A hidden rule labels the rows of this table. It goes by one to three of the table's principal directions, not those with the most spread.
[-0.92 -0.77 -2.10 -0.22 -0.97  0.03  0.58 -0.10 -0.51 -0.51  1.43 -0.90  1.74  2.26 -0.32  1.70  1.65 -1.55 -0.21  1.23  0.00  0.63 -0.01 -1.01 -1.09 -1.99  0.98  1.30 -0.69 -0.23  1.37  0.32] drum
[ 0.63 -0.09 -0.63 -0.24 -0.27  1.04 -0.02 -0.50 -0.48  0.18 -1.08  0.71 -0.62 -0.55 -1.39 -1.15 -1.50  0.96  0.02 -2.43 -0.42  0.24 -0.38  0.89  0.18  1.30 -0.13 -1.23  0.14  0.35  0.49  0.83] jar
[-0.38  0.51  0.16 -1.49 -0.07  0.82  1.22 -0.06 -0.55 -0.16 -0.35  1.10  0.06  0.17 -1.66 -1.00 -0.71  0.69 -0.97 -2.54 -0.31  0.32 -0.83  1.68 -0.37  0.60  0.65 -1.53  0.30 -0.59  0.37  1.39] jam
[ 0.40  0.68  2.00  1.52 -0.11 -1.12 -0.74  0.89  1.83  0.82 -1.68  1.58 -2.15 -2.43  0.46 -0.45 -0.03  0.45  1.33  0.21 -0.45 -0.36  1.18  0.04  1.85  1.89 -1.46  0.24 -0.23  0.12 -0.88 -0.94] jar
[ 0.35  0.06  0.42  1.30 -0.12 -2.10 -0.04  0.50  1.61  0.54 -0.85  1.10 -1.88 -0.70  2.22  1.38  1.41 -1.12  1.89  2.62  0.59 -0.13  0.93 -1.01  0.88  0.33 -1.83  2.01 -0.39  0.40 -1.25 -1.19] drum
[-0.97  1.01  1.41 -0.54 -1.40  0.00  0.48  0.59  0.89 -0.03 -1.15  1.76 -0.90 -1.24 -1.38  0.65  0.81  0.81  0.90 -0.15 -0.03  0.32  0.46  1.38  0.57  1.61 -0.09 -0.61  0.21 -0.78  0.31  0.50] jar
[ 1.21 -1.28 -2.86  2.60 -1.18  0.31 -2.38  0.22 -0.53 -0.25  2.15 -1.83  1.89  0.27  0.31  0.62  1.35 -1.40  0.37  1.99 -1.18 -0.45  1.20 -2.56  0.41 -1.53  0.43  1.46 -0.38  1.07  0.66 -0.34] jar
[ 0.11  0.90  2.76  1.51  1.47 -1.88 -0.56  1.32  2.12  1.11 -0.52  0.58 -1.03 -1.75  1.63 -1.07  0.30 -0.11 -0.27  0.04 -0.64 -0.71  1.39 -0.25  1.60  0.37 -1.22  0.48 -0.72 -0.11 -1.41 -1.27] drum
[ 0.61  0.11  1.31  1.77  0.42 -1.56 -1.06  1.02  1.14  0.31  0.37  0.21 -0.71 -1.43  1.85 -0.09  0.99 -0.70  0.66  1.96 -0.27 -0.82  1.18 -1.11  1.24 -0.21 -0.94  1.24 -0.19  0.35 -1.43 -1.31] jam
[-0.70 -0.54 -0.16 -1.18  0.02  1.21 -0.23 -0.87 -1.39 -0.77  0.80 -1.86  1.46  0.90 -0.53  0.31 -0.60  0.71 -0.65  0.24  0.75  0.17 -0.63  0.10 -1.30 -1.00  1.17 -0.54  0.25 -0.05  0.93 -0.11] jar
[-0.49 -0.69 -1.24 -1.09  0.05  0.78  0.33 -0.69 -1.51 -0.74  1.64 -1.68  1.89  1.89 -0.13  0.64  0.19 -0.44 -1.05  0.57  0.46  0.18 -0.85 -0.36 -1.53 -1.92  1.28  0.13  0.11 -0.15  0.82  0.25] drum
[-1.19 -0.50 -0.46 -0.30 -1.31 -0.24  0.98  0.30  0.33 -0.59 -0.41  0.76 -0.26  0.83 -0.87  1.18  1.02 -0.74  1.14  0.75  0.34  0.81  0.13 -0.23 -0.27 -0.18  0.45  0.94 -0.54 -0.28  0.89  0.04] drum
[ 0.96 -0.40 -1.51  1.37 -0.43 -0.52 -0.54  0.34  0.30  0.17  0.35  0.36 -0.14 -0.08  0.56  0.07  0.77 -1.00  0.66  0.58 -0.55 -0.15  0.61 -0.99  0.59 -0.12 -0.54  0.90 -0.21  0.67 -0.41  0.14] jam
[-0.54 -0.10 -0.47  0.39 -0.53 -0.38  0.38  0.38  0.68 -0.17 -0.17  0.20 -0.13  0.66  0.03  0.94  0.86 -0.76  0.92  1.14  0.16  0.35  0.26 -0.67  0.13  0.09  0.12  0.82 -0.20 -0.15  0.10 -0.12] drum
[-0.25 -0.72 -2.35  0.25 -1.51  1.23  0.30  0.15 -0.22 -0.73 -0.32  0.43  0.52  0.90 -2.23 -0.27  0.03 -0.22  0.94 -1.35 -0.52  0.84  0.13 -0.15  0.00  0.75  1.08 -0.37 -0.16  0.36  1.08  1.39] drum
[ 0.39  0.60  3.27  2.52  1.46 -3.23 -0.78  1.16  3.22  1.60 -1.98  1.11 -3.13 -2.37  3.33  0.16  0.41 -0.55  1.69  2.19  0.21 -0.64  1.80 -1.25  2.21  1.04 -2.88  2.10 -1.06  0.37 -1.98 -2.86] jar
[ 0.67  0.27  0.29 -0.38  0.84  0.38  0.00 -0.37 -0.40  0.34 -0.28  0.10 -0.28 -0.41  0.01 -1.11 -1.24  0.67 -0.78 -1.44 -0.16 -0.27 -0.55  0.66  0.03  0.42 -0.24 -0.94  0.34  0.07 -0.38  0.27] jar
[-0.21  0.27  0.60 -0.96 -0.07  0.37 -0.13 -0.49 -0.73 -0.12  0.39 -0.46  0.45 -0.25 -0.04  0.42 -0.01  0.70 -0.58  0.25  0.41 -0.15 -0.34  0.73 -0.60 -0.33  0.13 -0.52  0.38 -0.27  0.24  0.02] drum
[ 1.05  1.22  3.46  1.42  1.76 -1.45 -0.94  0.63  1.81  1.78 -1.70  1.20 -2.40 -3.00  1.44 -1.71 -1.43  0.98 -0.36 -1.07 -0.83 -0.99  0.77  0.45  2.03  1.64 -2.12 -0.37 -0.29 -0.07 -1.41 -1.56] jar
[ 1.23 -1.59 -3.58  1.55 -1.25  0.76 -1.48 -0.31 -1.14 -0.68  1.52 -1.29  1.42  0.79 -0.12  0.36  0.72 -1.11  0.74  1.07 -0.50 -0.04  0.51 -1.87 -0.18 -1.10  0.48  1.00 -0.10  1.34  0.56  0.39] jam
[ 0.31 -0.88 -2.05 -0.09  0.03  0.49 -0.52 -0.83 -1.23 -0.28  1.49 -1.87  1.73  1.45  0.48  0.66  0.31 -0.57 -0.69  0.63  0.21  0.06 -0.21 -0.89 -1.14 -1.80  0.45  0.54 -0.24  0.54  0.74  0.12] jar
[-0.60  0.50  1.19  0.15 -0.42 -0.58  0.16  0.66  0.89  0.10 -0.42  0.84 -0.55 -0.72 -0.12  0.33  0.76  0.04  0.48  0.45 -0.07  0.03  0.56  0.29  0.54  0.49 -0.19  0.20 -0.14 -0.41 -0.14 -0.21] jam
[-0.11 -0.87 -1.29 -0.25 -0.08  0.78 -0.06 -0.48 -1.02 -0.70  0.79 -1.24  1.03  1.28 -0.30  0.15 -0.30 -0.31 -0.11  0.36  0.30  0.19 -0.52 -0.71 -0.82 -0.91  0.96  0.16  0.11  0.26  0.53  0.06] drum
[ 0.03 -0.57 -0.55  0.02 -0.52  0.58 -0.12 -0.03 -0.43 -0.65 -0.13  0.00 -0.03  0.04 -0.69 -0.32 -0.32  0.16  0.67 -0.16  0.16  0.17 -0.07 -0.13 -0.06  0.28  0.48 -0.17  0.18  0.38  0.13  0.23] jam
[ 0.10 -0.30 -2.03 -0.96 -0.48  0.87  0.61 -0.56 -1.39 -0.66  1.29 -0.49  1.26  1.67 -0.48  0.70  0.39 -0.62 -0.57  0.31  0.11  0.17 -1.09 -0.06 -1.12 -0.98  0.98 -0.14  0.66 -0.19  0.40  1.06] jar
[-0.12  1.03  1.67 -0.09  0.07 -0.21 -0.13  0.47  0.46  0.34 -0.06  0.62 -0.30 -1.11 -0.03 -0.03  0.24  0.52 -0.38  0.17 -0.33 -0.45  0.12  0.71  0.54  0.62 -0.16 -0.56  0.47 -0.73 -0.43 -0.10] jar
[ 0.46 -0.22  1.05  2.30  0.21 -1.61 -1.08  0.98  1.90  0.58 -1.00  0.54 -1.54 -1.58  1.41 -0.29  0.44 -0.48  1.61  1.17 -0.23 -0.30  1.67 -1.29  1.64  0.72 -1.38  1.39 -0.83  0.79 -1.00 -1.47] jam
[-0.89 -0.98 -3.45 -2.01 -0.89  1.75  1.26 -1.06 -2.46 -1.56  2.39 -1.85  2.97  3.81 -1.19  1.66  0.79 -1.11 -0.97  0.91  0.67  0.74 -1.78 -0.45 -2.55 -2.35  2.47  0.02  0.67 -0.49  1.48  1.50] jar
[-0.36 -0.36 -1.29 -0.14 -0.98  0.72  0.62 -0.01 -0.06 -0.21 -0.67  0.75 -0.03  0.58 -1.75 -0.21 -0.23 -0.06  0.43 -1.56 -0.45  0.73 -0.08  0.26 -0.05  0.63  0.51 -0.31 -0.37  0.01  1.06  0.94] jar
[ 1.14 -0.07 -0.07  2.69  0.39 -2.16 -1.27  0.77  1.95  1.12 -0.45  0.39 -1.25 -1.22  2.48  0.29  1.21 -1.14  1.29  1.67 -0.34 -0.46  1.86 -1.64  1.55  0.14 -2.11  1.97 -0.96  1.06 -1.30 -1.23] drum
[-0.99 -1.15 -2.22 -1.33  0.14  0.52  0.79 -1.33 -1.27 -0.54  1.00 -2.26  1.82  3.10  0.31  1.64  0.19 -0.77 -0.58  0.82  1.21  0.88 -0.82 -0.80 -2.18 -2.25  0.86  0.89 -0.61  0.14  1.50  0.03] jar
[ 0.23  0.80  2.80  1.31  0.69 -1.50 -0.39  0.75  2.06  1.12 -1.97  1.43 -2.55 -2.25  1.08 -0.43 -0.51  0.43  1.03  0.34 -0.20 -0.40  0.86  0.00  1.76  1.75 -1.71  0.42 -0.33 -0.13 -1.05 -1.55] jar
[ 0.21  1.07  0.02  0.27  0.00 -0.78  0.85  0.74  1.46  1.12 -1.22  2.28 -0.97 -0.72 -0.57 -0.87  0.40 -0.03 -0.27 -2.61 -1.06  0.28  0.68  1.22  1.00  1.33 -1.07 -0.53 -0.66 -0.21 -0.23  1.26] drum
[ 0.32 -0.93 -0.39 -0.98  1.23  0.34 -0.57 -1.58 -1.82 -0.51  1.31 -2.85  1.10  1.24  1.95  0.85 -0.77  0.15 -0.68  2.06  1.64 -0.35 -1.07 -0.82 -1.73 -2.04  0.16  0.50  0.48  0.55 -0.16 -1.16] drum
[-0.31  1.44  3.95 -0.70  0.68 -0.77  0.17  0.13  1.39  1.01 -2.72  1.89 -2.64 -2.92  0.13 -0.92 -1.22  2.19  0.37 -1.61  0.48 -0.16  0.44  2.25  1.04  2.44 -1.73 -1.26 -0.03 -0.36 -0.74 -0.62] jam
[ 0.89 -0.26 -0.88  1.03  0.08 -0.28 -0.72  0.09  0.21  0.48  0.10  0.10  0.05 -0.51  0.31 -0.69  0.08 -0.23 -0.10 -0.83 -0.65 -0.17  0.73 -0.32  0.51 -0.09 -0.66  0.23 -0.54  0.74 -0.11  0.20] jam
[-0.66  0.06 -1.77 -0.68 -1.37  0.51  0.89  0.37 -0.71 -0.68  1.59  0.31  1.67  1.54 -1.29  1.07  1.78 -1.10 -0.58  0.36 -0.57  0.34 -0.36  0.08 -0.71 -1.09  1.36  0.13  0.20 -0.75  0.84  1.43] drum
[-0.68 -0.02 -0.80 -0.87 -0.33 -0.15  1.29 -0.03 -0.26 -0.45  0.54  0.24  0.37  1.60 -0.02  1.17  0.92 -0.98  0.00  0.99  0.42  0.39 -0.74 -0.14 -0.78 -0.76  0.59  0.57  0.19 -0.60  0.15  0.41] jar
[-0.14  0.08  0.26  0.01 -0.84  0.06  0.21  0.17  0.42 -0.02 -1.15  1.26 -1.05 -0.77 -0.90 -0.06 -0.10  0.40  0.96 -0.60 -0.07  0.33  0.22  0.54  0.49  1.18 -0.30 -0.22 -0.06  0.03  0.23  0.25] drum
[ 0.48 -0.35 -0.50  2.02 -1.14 -0.74 -1.03  0.87  1.04  0.16 -0.20  0.76 -0.62 -1.07  0.10  0.26  1.16 -0.75  1.45  1.01 -0.76 -0.09  1.43 -1.09  1.27  0.44 -0.64  1.17 -0.55  0.60 -0.10 -0.40] drum
[ 0.50  0.15  1.40  0.66  1.23 -1.13 -0.63 -0.01  0.66  0.97 -0.38 -0.20 -0.73 -1.04  1.57 -0.54 -0.44  0.16 -0.50 -0.13 -0.06 -0.46  0.57 -0.17  0.50 -0.29 -1.31  0.45 -0.66  0.32 -0.53 -1.16] drum
[-0.62  1.28  3.87 -0.28  0.65 -1.62  0.26  0.63  1.60  0.93 -1.58  1.56 -1.99 -2.32  0.96 -0.15  0.11  0.99  0.14 -0.04  0.38 -0.31  0.76  1.38  0.94  1.04 -1.56 -0.08 -0.37 -0.58 -0.85 -1.11] drum
[-0.68 -0.62 -1.93 -1.21 -0.29  1.25  1.15 -0.43 -1.11 -0.77  0.58 -0.50  1.42  2.12 -1.60 -0.25 -0.33 -0.27 -0.69 -1.59  0.02  0.78 -0.88  0.27 -1.22 -0.71  1.52 -0.60 -0.10 -0.12  1.11  1.37] jam
[-0.13  0.43  2.15 -0.14  0.28 -0.18 -0.84  0.03  0.28 -0.21 -0.53 -0.33 -0.63 -1.64  0.76 -0.05 -0.20  1.28  0.69  1.09  0.93 -0.45  0.49  0.51  0.29  0.79 -0.43 -0.42  0.53  0.17 -0.91 -0.84] drum
[-0.25 -1.19 -2.77 -0.77 -0.60  0.96  0.38 -1.05 -1.30 -0.84  0.65 -1.38  1.26  2.22 -0.36  1.06  0.11 -0.52  0.35  0.51  0.88  0.75 -0.66 -0.66 -1.53 -1.09  0.83  0.46 -0.05  0.57  1.02  0.62] drum
[-0.84 -0.13 -0.18  0.18 -1.41 -0.32  0.28  0.47  0.55 -0.49 -0.21  0.62 -0.24  0.13 -0.45  1.37  1.38 -0.53  1.41  1.55  0.29  0.44  0.51 -0.32  0.12  0.20  0.21  0.84 -0.15 -0.21  0.38 -0.06] jar
[ 0.36  0.05 -0.10 -2.20  1.88  1.52  0.48 -1.56 -2.12 -0.08  0.74 -1.73  1.29  1.18 -0.09 -1.27 -2.37  1.24 -2.55 -2.19  0.54 -0.21 -1.95  1.17 -1.65 -0.89  0.78 -1.88  0.74 -0.16  0.21  0.60] drum
[-0.92 -0.27 -1.36 -0.79 -1.38  0.81  0.64  0.05 -0.75 -1.02  1.01 -0.22  1.30  1.43 -1.27  1.24  1.17 -0.60  0.22  0.92  0.15  0.48 -0.43 -0.11 -0.86 -0.67  1.47  0.10  0.36 -0.52  0.89  0.88] jar
[-0.80 -0.09  0.39  1.73 -0.66 -2.33 -0.04  1.10  2.36  0.68 -0.65  0.77 -0.91 -0.25  1.35  1.59  2.33 -1.52  1.59  2.06  0.00  0.39  2.01 -1.32  0.97 -0.36 -1.33  2.50 -1.69  0.20  0.04 -1.20] drum
[-0.27 -0.06  1.17 -1.64  1.39 -0.05  1.07 -0.93 -0.56 -0.13 -0.87 -0.25 -0.92  0.47  0.88 -0.25 -1.53  0.72 -0.25 -0.33  1.48  0.13 -1.24  0.77 -0.94  0.02 -0.31 -0.42  0.34 -0.05 -0.56 -0.50] jam
[ 0.37  1.06  1.54 -0.90  0.85  0.19  0.49 -0.38  0.18  0.76 -1.40  1.11 -1.31 -1.12 -0.23 -0.99 -1.51  1.37 -0.64 -1.98 -0.01 -0.16 -0.66  1.67  0.31  1.56 -0.79 -1.49  0.48 -0.41 -0.44  0.32] jar
[-0.77  0.79  0.36 -0.18 -1.02 -0.04  0.87  0.76  0.86  0.04 -0.64  1.61 -0.46 -0.15 -1.32  0.41  0.80 -0.12  0.43 -0.41 -0.55  0.37  0.15  0.68  0.54  1.05  0.29 -0.28  0.06 -0.87  0.32  0.73] jar
[ 0.98 -0.16 -0.03  0.82  0.17 -0.20 -0.55 -0.07  0.17  0.25 -0.60  0.40 -1.07 -0.85  0.53 -0.47 -0.64  0.11  0.69  0.10 -0.09 -0.30  0.06 -0.33  0.65  0.75 -0.76  0.11  0.23  0.52 -0.65 -0.38] drum
[-0.32  0.45  0.88 -1.62  0.39  1.06  0.52 -0.41 -0.97 -0.38  0.04 -0.09  0.40 -0.05 -0.96 -0.81 -1.06  1.20 -1.04 -1.45  0.28 -0.05 -0.99  1.44 -0.66  0.30  0.79 -1.63  0.75 -0.51  0.06  0.67] jam
[ 1.27  0.03  1.34  0.52  1.71 -0.56 -1.54 -1.01 -0.12  0.88 -0.41 -1.44 -0.86 -1.32  2.53 -0.16 -1.39  0.95 -0.17  1.07  0.85 -0.86  0.02 -0.42  0.12 -0.01 -1.66  0.18  0.21  0.80 -1.01 -1.77] jar
[ 0.49 -0.28  1.38  2.15  0.24 -0.77 -2.25  0.27  1.24  0.67 -0.79 -0.92 -0.76 -2.08  1.21 -0.22 -0.23  0.62  1.13  1.12 -0.07 -0.47  1.79 -1.11  1.27  0.60 -1.25  0.78 -0.76  0.97 -0.24 -1.85] jar
[-0.24  0.38  2.09  0.58  0.68 -1.17 -0.14  0.41  1.19  0.19 -0.80  0.11 -1.43 -0.77  1.58  0.61  0.05 -0.05  1.10  2.23  0.76 -0.35  0.22 -0.63  0.67  0.57 -0.75  0.83  0.23 -0.22 -1.17 -1.63] jar
[-0.63 -0.22 -1.86 -1.72 -0.15  0.92  1.61 -0.50 -1.40 -0.76  1.31 -0.44  1.55  2.60 -0.88  0.62  0.29 -0.81 -1.16 -0.33  0.20  0.51 -1.53  0.24 -1.59 -1.34  1.52 -0.29  0.45 -0.70  0.71  1.31] jar
[ 2.39 -0.32 -1.55  0.95  1.50  0.24 -1.50 -0.86 -1.15  0.98  1.20 -1.29  0.85 -0.30  1.34 -1.56 -1.21  0.00 -1.91 -1.50 -0.96 -0.91 -0.18 -0.50  0.02 -1.03 -0.89 -0.36 -0.02  1.07 -0.47  0.15] jar
[ 0.68 -1.36 -1.62  1.24 -0.05 -0.86 -1.19 -0.58 -0.29 -0.07  0.88 -1.67  0.38  0.64  2.14  1.40  0.91 -1.17  0.92  2.77  0.74 -0.11  0.66 -2.06 -0.43 -1.70 -0.81  2.18 -0.66  1.22 -0.04 -1.29] drum
[ 0.32  0.13  2.32  3.05  0.74 -2.60 -2.13  1.33  2.48  0.98 -0.08 -0.58 -0.94 -2.17  2.99  0.44  1.52 -0.71  1.21  3.12 -0.16 -0.91  2.58 -1.98  1.87 -0.30 -1.83  2.24 -1.12  0.69 -1.39 -2.68] drum
[-0.24  0.27  2.11  0.77  0.79 -0.89 -0.54  0.39  1.24  0.31 -0.95 -0.21 -1.18 -1.05  1.22  0.03 -0.31  0.36  0.92  1.36  0.57 -0.31  0.60 -0.51  0.79  0.72 -0.70  0.48 -0.08  0.04 -0.88 -1.55] drum
Which label does each new row get?
[-0.71 -0.48 -0.90 -0.46 -0.87 -0.57  0.78 -0.49  0.01 -0.26 -0.13 -0.03 -0.31  1.29  0.60  2.36  1.11 -0.97  1.13  2.30  1.02  0.61 -0.31 -0.67 -0.79 -0.69 -0.25  1.52 -0.24 -0.18  0.60 -0.49] ~ jar
[-1.36 -0.69 -2.17 -2.65 -0.85  1.83  1.96 -0.82 -2.34 -1.73  1.66 -0.95  2.19  3.35 -1.86  1.15  0.23 -0.63 -0.88  0.20  0.75  0.83 -2.15  0.35 -2.38 -1.65  2.68 -0.52  0.86 -0.94  1.38  1.50] ~ drum
[ 0.57 -0.51  0.08  0.08  1.08 -0.11 -0.93 -0.94 -0.63  0.28  0.36 -1.76  0.31  0.06  1.55  0.11 -0.78  0.31 -0.45  0.74  0.71 -0.32 -0.09 -0.60 -0.58 -0.97 -0.59  0.39 -0.17  0.66 -0.09 -1.07] ~ jar
[-0.22  0.50  0.33 -1.86  0.74  0.96  1.26 -0.63 -0.97 -0.06 -0.16  0.25  0.15  0.72 -0.93 -0.76 -1.40  0.77 -1.40 -1.98  0.12  0.14 -1.57  1.42 -0.83  0.21  0.66 -1.54  0.65 -0.74  0.22  0.88] ~ jar
[-0.60  0.50  2.89  0.48  0.35 -1.30 -0.01  0.72  1.62  0.08 -1.49  0.85 -1.99 -1.57  1.11  0.28  0.08  0.40  1.57  1.70  0.84 -0.21  0.64 -0.05  1.01  1.25 -0.90  0.57  0.08 -0.19 -1.23 -1.55] ~ jam
[-1.64  1.65  1.49 -1.76 -0.92  0.77  2.46  1.00  0.74 -0.23 -1.32  2.90 -0.79  0.04 -3.14 -0.47 -0.10  0.62 -0.29 -2.43 -0.76  0.67 -0.97  2.33  0.39  2.15  1.29 -1.93  0.71 -2.04  0.49  1.77] ~ jar
[-0.04 -0.74 -1.34 -0.77  0.24  0.38  0.16 -0.78 -1.36 -0.37  1.37 -1.39  1.42  1.51  0.33  0.48  0.12 -0.52 -1.01  0.31  0.36  0.11 -0.65 -0.39 -1.30 -1.88  0.58  0.38 -0.14  0.16  0.62  0.14] ~ drum
[-2.51  0.76 -0.73 -3.79 -0.92  1.97  2.92 -0.29 -1.94 -1.33  1.96 -0.24  2.86  3.46 -3.00  1.41  0.80 -0.33 -2.43 -0.76  0.04  0.88 -2.46  1.69 -2.45 -1.57  3.37 -1.52  0.99 -2.57  2.00  2.19] ~ jar
[ 0.40 -0.19  0.93  0.44  0.01 -0.04 -0.96 -0.22  0.16  0.06 -0.93 -0.07 -0.95 -1.47  0.35 -0.40 -0.71  0.96  0.91  0.14  0.43 -0.18  0.51  0.12  0.47  0.86 -0.74 -0.14  0.01  0.68 -0.33 -0.69] ~ jam
[-0.23  0.86  0.71 -2.64  1.99  0.51  1.93 -0.88 -1.25  0.26  0.52 -0.20  0.56  1.56  0.14 -0.75 -1.48  0.41 -2.74 -1.92  0.35 -0.13 -2.28  1.59 -1.44 -0.81  0.59 -1.51  0.78 -1.19 -0.26  0.78] ~ jar
[-0.10 -0.23  0.61  0.19  0.13 -0.11 -0.65  0.03 -0.14 -0.31  0.45 -0.82  0.33 -0.35  0.58  0.09  0.18  0.17  0.15  1.04  0.41 -0.28  0.33 -0.36 -0.10 -0.47  0.09  0.26  0.05  0.24 -0.24 -0.65] ~ jam
[-1.40 -0.12 -0.59 -0.37 -1.42 -0.14  0.86  0.74 -0.03 -0.54  1.27  0.38  1.33  1.17 -1.21  1.21  2.03 -1.23 -0.39  0.66 -0.58  0.48  0.23 -0.17 -0.44 -1.39  1.21  0.77 -0.56 -0.90  1.24  0.54] ~ drum
[-0.34 -0.21 -1.47 -0.29 -0.90  0.12  1.09  0.00  0.03 -0.23 -0.28  0.91 -0.22  1.18 -0.81  0.81  0.52 -0.82  0.63 -0.01 -0.04  0.63 -0.45 -0.10 -0.26  0.17  0.29  0.40 -0.06 -0.27  0.54  0.74] ~ jar
[ 0.14 -0.74 -2.00 -1.28  0.32  0.94  1.00 -0.91 -1.82 -0.54  1.27 -0.82  1.29  2.21 -0.41 -0.01 -0.57 -0.67 -1.34 -0.72  0.10  0.26 -1.59 -0.10 -1.50 -1.58  1.08 -0.19  0.27 -0.13  0.67  0.84] ~ drum
[-0.56 -0.25  0.59 -1.22  0.38  0.80  0.52 -0.56 -0.75 -0.50 -0.37 -0.46  0.03  0.40 -0.64 -0.45 -1.22  0.80 -0.27 -0.77  0.67  0.26 -0.85  0.62 -0.73  0.08  0.68 -0.80  0.26 -0.15  0.37 -0.02] ~ drum
[-0.32  0.15  0.42 -1.38  0.39  0.83  0.55 -0.56 -0.80 -0.24 -0.20 -0.17  0.22  0.22 -0.70 -0.59 -1.04  0.92 -0.75 -1.34  0.39  0.14 -0.80  1.08 -0.68  0.17  0.49 -1.16  0.36 -0.25  0.24  0.50] ~ jam
[ 0.66  1.10  1.91 -0.05  0.67 -0.32  0.17  0.27  0.68  1.04 -1.37  1.84 -1.67 -1.95 -0.29 -1.56 -1.18  1.03 -0.62 -2.31 -0.79 -0.41 -0.06  1.49  1.11  1.62 -1.10 -1.20  0.14 -0.35 -0.64  0.16] ~ drum
[ 1.48 -0.51 -1.91  1.49 -0.28 -0.58 -1.03  0.16 -0.23  0.25  1.26 -0.12  0.48 -0.11  1.11  0.12  1.11 -1.20  0.03  0.87 -0.74 -0.50  0.66 -1.17  0.40 -0.97 -0.68  1.06 -0.19  0.87 -0.52  0.17] ~ jam
[ 0.38 -0.43 -1.02  0.80  0.52 -1.02  0.11  0.08  0.54  0.46  0.16 -0.12 -0.08  0.70  1.24  0.18  0.56 -1.14  0.07  0.29 -0.06  0.10  0.46 -0.92  0.06 -0.81 -0.75  1.20 -0.81  0.53 -0.28 -0.25] ~ jam
[ 0.29  0.16  0.54  0.58  0.52 -0.20 -0.65  0.22  0.27  0.19  0.29 -0.50  0.15 -0.45  0.61 -0.31 -0.04  0.08 -0.20  0.41 -0.16 -0.40  0.35 -0.36  0.36 -0.07 -0.14  0.04  0.06  0.10 -0.47 -0.45] ~ drum
[-1.26  0.10  0.70  0.05  0.96 -0.80  0.43  0.49  0.50  0.29  1.36 -1.38  1.52  1.52  0.73  0.67  0.92 -1.18 -1.52  0.93 -0.32  0.02  0.15 -0.98 -0.48 -2.10  0.74  1.00 -0.91 -0.90  0.60 -0.88] ~ jar
[ 0.40  0.15  0.65  0.41  0.05  0.38 -0.70 -0.05  0.17  0.15 -0.77  0.09 -0.64 -1.09 -0.28 -0.65 -0.89  0.88  0.42 -0.47 -0.10 -0.19  0.19  0.21  0.57  1.13 -0.29 -0.61  0.27  0.25 -0.19 -0.24] ~ jar
[-0.44  0.03 -0.99 -0.51 -1.35  0.12  0.91  0.15  0.04 -0.43 -0.30  1.23 -0.25  0.45 -0.98  0.85  0.96 -0.38  0.88  0.07  0.11  0.56 -0.08  0.47 -0.18  0.45  0.21  0.12  0.10 -0.21  0.35  0.99] ~ jam
[-0.66 -0.33 -0.50 -0.84 -0.45  0.39  0.60 -0.21 -0.58 -0.80  0.42 -0.36  0.50  1.02 -0.28  0.77  0.40 -0.23  0.33  0.90  0.73  0.30 -0.51 -0.06 -0.81 -0.47  0.79  0.15  0.32 -0.16  0.21  0.23] ~ jam
[ 0.24  0.25 -0.27  0.58 -0.32 -0.13 -0.16  0.52  0.27  0.17  0.44  0.46  0.25 -0.23 -0.27 -0.15  0.61 -0.41 -0.23 -0.16 -0.80 -0.18  0.34 -0.12  0.49 -0.02  0.08  0.05 -0.04 -0.16 -0.06  0.35] ~ jar
[ 1.73 -0.38  0.48  1.55  0.40 -0.92 -2.03 -0.28  0.09  0.54 -0.11 -0.39 -1.03 -2.15  2.17 -0.27 -0.12  0.37  0.81  1.35  0.26 -0.91  1.01 -0.72  0.83  0.08 -1.85  0.78 -0.02  1.38 -1.23 -1.29] ~ jam
[ 0.20 -0.06  0.24  0.21  0.63 -0.29 -0.25 -0.04 -0.10  0.05  0.57 -0.69  0.24  0.22  0.91  0.11  0.02 -0.32 -0.33  0.88  0.14 -0.33 -0.13 -0.54 -0.12 -0.64 -0.03  0.37  0.11  0.00 -0.42 -0.57] ~ jar
[-1.16  1.20  3.06 -0.95  0.00 -0.67  1.13  0.73  1.25  0.04 -1.62  1.87 -1.75 -1.28 -0.36  0.00  0.04  0.90  0.69 -0.07  0.54  0.12  0.01  1.50  0.60  1.64 -0.31 -0.61  0.34 -1.01 -0.72 -0.26] ~ jam
[-0.13  0.11  0.31  0.17  0.15 -0.17 -0.05  0.42  0.09 -0.04  0.57 -0.07  0.44 -0.01  0.02 -0.28  0.36 -0.28 -0.46  0.02 -0.35 -0.20  0.18 -0.10  0.14 -0.43  0.30  0.04 -0.06 -0.19 -0.15  0.01] ~ jam
[ 0.14  0.38 -1.34 -0.16 -1.22  0.76  0.77  0.38 -0.09 -0.16 -0.19  1.60 -0.06  0.26 -1.85 -0.18  0.29 -0.24  0.16 -1.33 -0.94  0.33 -0.39  0.65  0.33  1.04  0.58 -0.75  0.47 -0.45  0.39  1.61] ~ jar
